In the data rows, 128 means zero.
Here are some points:
[100, 146, 120, 107, 84, 135, 134, 140, 132, 181, 131, 104, 136, 168, 156, 113, 145, 141, 108, 118, 156, 106, 163, 175]
[101, 138, 126, 104, 88, 122, 127, 156, 124, 191, 145, 89, 118, 172, 177, 112, 149, 165, 91, 122, 176, 112, 168, 182]
[102, 136, 105, 100, 98, 120, 127, 145, 121, 203, 132, 80, 105, 184, 189, 100, 157, 171, 74, 118, 173, 106, 182, 189]
[95, 145, 107, 101, 94, 113, 143, 152, 125, 211, 129, 67, 108, 177, 204, 85, 168, 194, 71, 112, 180, 121, 184, 211]
[84, 139, 98, 85, 101, 109, 132, 169, 125, 238, 112, 45, 106, 191, 220, 108, 166, 194, 74, 128, 199, 99, 192, 234]
[97, 145, 135, 124, 94, 125, 144, 137, 128, 187, 136, 86, 121, 173, 192, 95, 152, 177, 88, 108, 169, 136, 172, 180]
[137, 107, 97, 116, 138, 99, 127, 148, 122, 158, 140, 91, 82, 113, 115, 127, 117, 157, 110, 152, 149, 132, 134, 163]
[140, 104, 72, 114, 144, 103, 134, 141, 127, 150, 106, 90, 95, 131, 115, 127, 116, 140, 120, 156, 160, 122, 129, 166]
[143, 105, 87, 115, 147, 109, 122, 155, 119, 140, 113, 89, 100, 121, 119, 148, 105, 129, 136, 164, 162, 120, 115, 152]
[150, 111, 93, 125, 155, 111, 127, 144, 120, 119, 109, 101, 105, 114, 104, 140, 116, 129, 142, 160, 142, 133, 110, 138]
[152, 107, 103, 122, 153, 108, 128, 142, 134, 112, 113, 117, 110, 104, 100, 139, 121, 123, 137, 160, 135, 131, 104, 129]
[126, 123, 128, 129, 133, 118, 116, 127, 131, 117, 120, 99, 121, 115, 121, 129, 116, 142, 141, 152, 132, 144, 127, 132]
[129, 109, 80, 84, 139, 112, 124, 180, 124, 202, 125, 75, 90, 142, 139, 139, 117, 146, 109, 157, 177, 92, 141, 194]
[123, 110, 71, 87, 145, 103, 119, 184, 115, 210, 132, 69, 80, 145, 155, 133, 120, 166, 98, 152, 182, 89, 153, 207]
[132, 114, 85, 104, 138, 111, 124, 172, 124, 183, 131, 82, 82, 136, 145, 133, 131, 164, 90, 145, 164, 108, 147, 177]
[149, 112, 126, 149, 146, 117, 124, 108, 132, 91, 136, 151, 109, 92, 95, 118, 130, 137, 119, 132, 105, 153, 112, 99]
[154, 116, 133, 156, 149, 120, 118, 112, 138, 80, 151, 171, 117, 93, 100, 123, 121, 125, 118, 121, 95, 162, 104, 75]
[151, 116, 138, 157, 146, 111, 115, 113, 134, 83, 154, 169, 117, 90, 106, 128, 119, 123, 124, 120, 99, 142, 102, 81]
[156, 114, 134, 147, 145, 110, 112, 119, 135, 89, 154, 175, 116, 88, 104, 134, 119, 118, 121, 122, 101, 147, 101, 83]
[164, 115, 136, 148, 151, 117, 118, 111, 123, 82, 156, 209, 127, 103, 91, 149, 117, 90, 137, 109, 83, 137, 91, 69]
[165, 125, 173, 187, 140, 131, 119, 72, 146, 29, 162, 236, 149, 79, 74, 139, 114, 73, 150, 103, 57, 163, 74, 22]
[161, 123, 186, 187, 144, 120, 117, 83, 138, 33, 176, 226, 143, 80, 76, 138, 112, 82, 151, 105, 56, 161, 74, 25]
[165, 125, 174, 179, 133, 120, 119, 88, 143, 41, 170, 238, 152, 85, 73, 142, 110, 78, 145, 99, 62, 152, 75, 25]
[157, 131, 185, 178, 124, 127, 123, 101, 148, 32, 172, 237, 160, 79, 74, 140, 111, 81, 144, 105, 60, 161, 76, 21]
[159, 111, 150, 140, 151, 107, 104, 128, 138, 86, 162, 204, 117, 90, 91, 156, 110, 90, 129, 127, 95, 123, 91, 74]
[161, 111, 144, 134, 142, 102, 110, 122, 131, 85, 164, 217, 124, 91, 88, 161, 111, 80, 146, 122, 88, 118, 86, 75]
[160, 114, 143, 137, 144, 108, 114, 120, 135, 81, 155, 223, 127, 90, 90, 161, 105, 75, 140, 117, 83, 117, 87, 67]
[165, 122, 166, 156, 141, 117, 109, 108, 148, 55, 169, 236, 134, 80, 69, 161, 105, 62, 149, 125, 65, 138, 72, 42]
Here are 12 more points, each followed by its number:
[158, 126, 167, 161, 145, 106, 105, 104, 146, 51, 174, 235, 137, 73, 71, 166, 110, 67, 158, 118, 59, 124, 71, 38] 0
[166, 131, 195, 190, 125, 140, 120, 85, 144, 20, 175, 247, 166, 79, 72, 141, 105, 68, 154, 96, 54, 169, 74, 3] 1
[142, 120, 106, 112, 146, 116, 125, 147, 111, 131, 136, 145, 121, 117, 107, 157, 105, 96, 142, 127, 117, 95, 101, 122] 2
[142, 125, 114, 106, 139, 133, 131, 155, 123, 132, 127, 122, 135, 120, 104, 162, 97, 100, 150, 137, 136, 103, 97, 124] 3
[145, 121, 118, 107, 139, 132, 127, 153, 118, 132, 128, 128, 133, 117, 104, 163, 101, 87, 150, 137, 130, 94, 95, 124] 4
[117, 146, 158, 151, 124, 143, 128, 97, 137, 86, 109, 142, 155, 134, 134, 129, 139, 124, 151, 123, 106, 142, 133, 94] 5
[121, 140, 137, 138, 113, 152, 139, 117, 129, 107, 117, 132, 151, 130, 127, 119, 135, 130, 132, 112, 115, 142, 140, 116] 6
[116, 138, 146, 135, 107, 146, 129, 115, 141, 131, 144, 124, 139, 136, 138, 116, 132, 136, 113, 106, 131, 142, 147, 131] 7
[98, 141, 149, 151, 98, 140, 147, 99, 151, 149, 124, 115, 145, 151, 175, 89, 154, 164, 99, 96, 136, 160, 169, 146] 8
[96, 147, 160, 150, 103, 143, 150, 108, 148, 144, 124, 113, 157, 154, 167, 95, 144, 157, 110, 94, 139, 154, 164, 140] 9
[102, 145, 144, 135, 114, 154, 158, 112, 145, 133, 109, 125, 164, 150, 141, 116, 132, 133, 122, 103, 134, 140, 151, 141] 10
[126, 130, 122, 121, 128, 144, 139, 136, 124, 112, 113, 112, 137, 124, 115, 127, 109, 134, 135, 133, 132, 130, 125, 124] 11
Which three of these numbered points are nearest to each point below, ignoring the 3 directions in which the first points spread most? Their numbers follow each, nearest first.
[117, 139, 149, 137, 113, 152, 137, 118, 128, 120, 125, 125, 155, 133, 129, 120, 134, 128, 132, 112, 118, 142, 137, 122] > 6 11 4
[147, 138, 216, 218, 134, 155, 130, 49, 152, 0, 153, 249, 184, 71, 68, 106, 122, 79, 157, 92, 29, 209, 77, 0] > 9 8 7
[135, 127, 121, 130, 129, 146, 139, 128, 117, 103, 112, 119, 137, 122, 111, 128, 108, 131, 141, 134, 129, 137, 119, 118] > 11 6 3
[111, 140, 158, 138, 109, 142, 134, 125, 139, 130, 133, 121, 143, 133, 132, 121, 119, 132, 127, 117, 132, 139, 148, 129] > 7 9 1
[130, 123, 129, 130, 137, 134, 132, 127, 126, 120, 114, 106, 120, 116, 116, 138, 107, 129, 142, 153, 141, 123, 118, 125] > 11 4 3
[137, 125, 131, 139, 139, 140, 132, 126, 117, 91, 126, 128, 129, 111, 99, 129, 118, 125, 142, 140, 117, 143, 113, 99] > 11 6 1
[141, 132, 133, 130, 136, 140, 133, 136, 135, 103, 135, 160, 151, 109, 101, 151, 105, 88, 149, 120, 110, 120, 93, 94] > 3 4 11
[119, 141, 144, 130, 110, 142, 132, 126, 130, 126, 137, 125, 140, 139, 127, 122, 131, 132, 123, 112, 122, 138, 138, 128] > 7 1 11
[140, 130, 141, 149, 144, 144, 131, 109, 133, 70, 126, 172, 147, 110, 100, 125, 129, 102, 139, 119, 95, 152, 105, 76] > 6 11 2
[151, 120, 124, 123, 143, 118, 118, 131, 124, 105, 143, 173, 133, 106, 106, 156, 113, 84, 145, 118, 104, 104, 95, 94] > 2 1 6
[78, 144, 140, 129, 92, 155, 158, 108, 139, 179, 90, 96, 171, 179, 192, 105, 151, 145, 124, 99, 148, 135, 179, 181] > 10 5 9
[124, 137, 140, 148, 128, 128, 135, 102, 135, 91, 121, 126, 127, 112, 105, 123, 107, 133, 127, 139, 126, 144, 127, 110] > 7 1 11
[112, 96, 32, 14, 168, 97, 99, 240, 93, 255, 83, 14, 83, 191, 189, 181, 132, 134, 145, 200, 235, 0, 158, 255] > 5 4 6
[113, 139, 148, 140, 115, 156, 136, 112, 134, 117, 125, 120, 148, 130, 135, 126, 127, 122, 127, 113, 125, 137, 148, 118] > 6 11 7
[127, 144, 140, 141, 116, 145, 132, 108, 127, 102, 113, 140, 148, 133, 125, 124, 142, 120, 139, 123, 113, 141, 134, 112] > 6 5 11
[137, 140, 191, 194, 134, 156, 128, 72, 145, 17, 136, 201, 169, 88, 89, 119, 123, 108, 160, 109, 54, 198, 108, 26] > 6 11 9
[126, 114, 94, 114, 142, 124, 128, 150, 131, 156, 115, 93, 101, 126, 140, 130, 119, 152, 114, 149, 143, 120, 137, 154] > 8 1 7
[135, 134, 131, 133, 129, 157, 135, 128, 126, 107, 120, 108, 137, 119, 100, 134, 103, 120, 148, 142, 124, 139, 116, 110] > 3 11 4
[146, 114, 135, 150, 160, 121, 120, 101, 134, 74, 135, 181, 121, 96, 106, 117, 135, 121, 114, 122, 93, 162, 106, 83] > 8 0 7
[146, 113, 115, 126, 141, 119, 133, 134, 108, 118, 131, 134, 110, 111, 105, 143, 110, 103, 134, 137, 127, 107, 103, 115] > 2 1 4
[60, 135, 41, 25, 106, 108, 129, 208, 99, 255, 60, 0, 102, 248, 255, 123, 193, 197, 94, 158, 254, 39, 226, 255] > 5 6 11
[139, 113, 136, 141, 146, 111, 117, 108, 134, 99, 146, 151, 107, 90, 113, 128, 116, 127, 121, 125, 108, 134, 109, 100] > 0 8 7
[147, 137, 150, 152, 135, 131, 127, 112, 132, 74, 150, 202, 154, 105, 93, 153, 121, 79, 155, 107, 84, 132, 81, 65] > 2 6 4
[152, 109, 141, 159, 154, 124, 114, 100, 138, 74, 138, 168, 112, 90, 108, 115, 126, 129, 110, 122, 100, 168, 112, 76] > 8 0 1
[109, 142, 140, 149, 102, 144, 143, 107, 145, 143, 141, 112, 130, 141, 167, 83, 166, 174, 84, 103, 130, 177, 160, 136] > 8 7 1
[83, 150, 146, 132, 106, 160, 155, 115, 142, 157, 94, 106, 175, 172, 175, 120, 145, 135, 135, 101, 139, 143, 168, 159] > 10 5 6
[114, 133, 119, 111, 112, 142, 128, 140, 132, 163, 124, 104, 129, 142, 142, 128, 128, 134, 123, 128, 149, 112, 152, 161] > 7 6 11
[147, 121, 127, 116, 138, 135, 124, 137, 125, 116, 132, 150, 141, 114, 103, 152, 100, 86, 150, 125, 114, 103, 102, 106] > 4 3 11
[97, 139, 103, 72, 79, 123, 126, 178, 113, 232, 133, 73, 124, 203, 194, 123, 146, 159, 91, 120, 200, 74, 180, 215] > 1 7 2
[120, 147, 160, 150, 119, 145, 135, 94, 139, 98, 110, 145, 159, 121, 132, 125, 143, 117, 160, 123, 96, 152, 124, 110] > 5 6 10
[119, 140, 158, 147, 121, 150, 136, 100, 140, 95, 99, 152, 163, 132, 135, 123, 137, 119, 146, 124, 112, 144, 135, 107] > 5 6 10
[141, 118, 131, 136, 149, 138, 120, 117, 117, 91, 118, 151, 136, 115, 106, 129, 127, 104, 136, 131, 108, 138, 110, 94] > 6 2 11
[104, 153, 149, 145, 118, 165, 157, 112, 143, 117, 101, 125, 176, 138, 137, 126, 142, 126, 152, 112, 122, 158, 144, 127] > 10 6 5
[135, 111, 82, 107, 145, 122, 125, 153, 135, 169, 119, 88, 92, 129, 131, 125, 127, 153, 110, 146, 145, 115, 142, 164] > 8 7 0
[120, 145, 156, 150, 121, 151, 140, 92, 143, 97, 94, 147, 165, 138, 134, 126, 142, 117, 154, 119, 107, 140, 137, 107] > 5 10 6
[125, 133, 81, 67, 86, 113, 118, 188, 108, 236, 164, 68, 94, 182, 178, 119, 143, 163, 77, 119, 190, 77, 160, 203] > 1 0 7
[123, 131, 133, 130, 121, 138, 129, 117, 136, 114, 116, 107, 128, 115, 110, 134, 110, 119, 133, 143, 132, 121, 126, 124] > 11 7 4
[121, 135, 139, 125, 118, 144, 132, 125, 122, 104, 115, 122, 141, 131, 119, 136, 118, 117, 148, 135, 127, 126, 129, 119] > 11 6 4
[133, 130, 139, 133, 126, 136, 127, 119, 121, 99, 123, 121, 138, 123, 105, 124, 119, 125, 149, 140, 121, 139, 129, 112] > 11 6 4
[75, 156, 159, 154, 97, 158, 161, 87, 153, 143, 93, 116, 179, 158, 183, 97, 155, 155, 122, 89, 132, 159, 181, 153] > 10 9 5
[126, 126, 125, 120, 129, 147, 136, 127, 125, 118, 109, 104, 138, 122, 111, 135, 107, 124, 149, 146, 139, 123, 119, 130] > 11 4 3
[139, 116, 142, 148, 152, 127, 118, 109, 126, 73, 129, 170, 133, 100, 107, 122, 133, 124, 129, 126, 101, 155, 116, 85] > 8 0 1
[140, 96, 61, 69, 160, 71, 113, 184, 107, 198, 125, 97, 70, 134, 128, 149, 122, 136, 121, 165, 157, 79, 120, 194] > 0 2 8
[133, 138, 128, 136, 135, 141, 132, 122, 121, 98, 116, 120, 136, 119, 95, 134, 119, 118, 148, 137, 120, 126, 114, 110] > 11 6 4
[126, 131, 140, 128, 117, 127, 126, 123, 121, 122, 128, 112, 126, 122, 119, 134, 109, 131, 139, 137, 131, 120, 129, 128] > 11 7 1
[139, 121, 145, 141, 135, 127, 133, 114, 129, 105, 135, 127, 120, 106, 93, 122, 115, 120, 136, 141, 116, 136, 106, 106] > 7 1 0
[122, 142, 158, 154, 116, 149, 135, 96, 132, 92, 105, 157, 161, 137, 134, 120, 134, 121, 155, 120, 101, 155, 129, 97] > 5 6 10
